(in the rows, 128 means zero)
Where one turn sends some rows of the set: a few examples, then the rows asked
Perat: [ 99  99 127 139 157 122 154 118 146 142 139 142]
rati: [125  64 152 143 122 151 140 126 128 137 120 122]
zeli: [102  78 151 124 158 124 131 124 128 134 145 126]
palut: [108 107 130 145 142 165 156 117 114  97 150 138]
sutup: [122  78 124 154 138 154 134  92 133 112 144 115]
napag: [137  83 163 128 130 168 134 138 139 118 124 135]
sizo: [138 110 137 140 163 125 157 101 115 103 157 141]
tuvu: [116  85 126 159 125 156 154 124 123  92 147 129]
movo: [110  77 165 139 143 138 164 111 120  96 129 150]
Mezov: [124  94 112 144 152 144 156  87 156 116 136 142]
salu: [116 118 112 147 134 140 141 113 144 121 117 152]
gozu: [120 117 118 146 142 135 142 105 154 121 119 153]
Tul: [110  91 125 122 160 130 163 117 151 120 161 141]
nuf: [117  91 163 132 130 143 162 141 130 126 120 159]
nubet: [132  78 152 127 139 146 107 134 132 117 137 131]
kal: [123 112 145 117 153 134 157 135 133 100 148 162]
Namu: [153  98 135 138 118 140 156 132 137 144 124 131]
Mene: [116  87 158 126 140 131 166 144 133 136 122 150]
gumi: [132  76 153 126 142 133 110 132 132 107 134 128]
fatog: [134  92 147 127 141 118 165 130 113 111 151 164]
bevum: [138  96 128 116 147 139 143  86 127 139 153 125]
pema: [147  99 145 102 144 120 146 106 137 120 154 134]
diluv: [ 93 106 126 135 155 129 150 113 135 141 133 142]
tid: [139 103 165 126 130 143 171 133 150 131 134 152]
Gubo: [122  94 148 152 104 154 144 109 120 125 136 121]
Vukaz: [130 112 114 127 152 144 138  96 139  95 150 135]
rumug: [145  72 129 150 138 159 147  95 139 135 151 122]
gim: [126  83 154 136 104 136 156 134 117 125 138 151]
lufuv: [133  80 123 146 132 158 123  98 132 113 136 114]
basi: [117  68 151 155 122 154 149 114 132 133 118 129]
Sagu: [141 105 133 138 130 150 114 115 146 104 118 146]
misap: [156 100 150 115 127 120 154 134 145 122 136 138]
Nopo: [130 110 139 154 138 148 145  87 121 111 147 114]
futiz: [105 101 154 132 153 154 162 109 110 100 139 151]
Mabat: [117  81 155 112 148 144 150 150 141 123 155 137]
Dani: [143  93 124 125 148 150 143  97 141 113 173 136]
buris: [140 100 128 141 128 142 116 125 142  99 117 144]
lilit: [125 104 120 131 157 142 140 105 135  91 165 135]
felur: [141  78 155 151 128 154 163 117 142 147 127 132]
lub: [141  89 136 147 133 168 139  99 149 115 112 138]
fud: [108  76 150 127 155 129 132 135 134 139 151 129]
koz: [116  67 146 155 125 136 160 121 127  93 134 136]
Gur: [119 116 137 115 156 125 163 127 139 109 142 157]
Mer: [142  96 121 138 131 152 148 103 128 154 135 123]
ren: [141 111 145 109 143 142 159 119 147 109 161 155]

Gubo -> Nopo
tuvu -> palut
Now find these:
sutup -> lilit
gumi -> buris
Dani -> ren
Gur -> Mene
Namu -> Mer
Perat -> fud
Mezov -> Tul

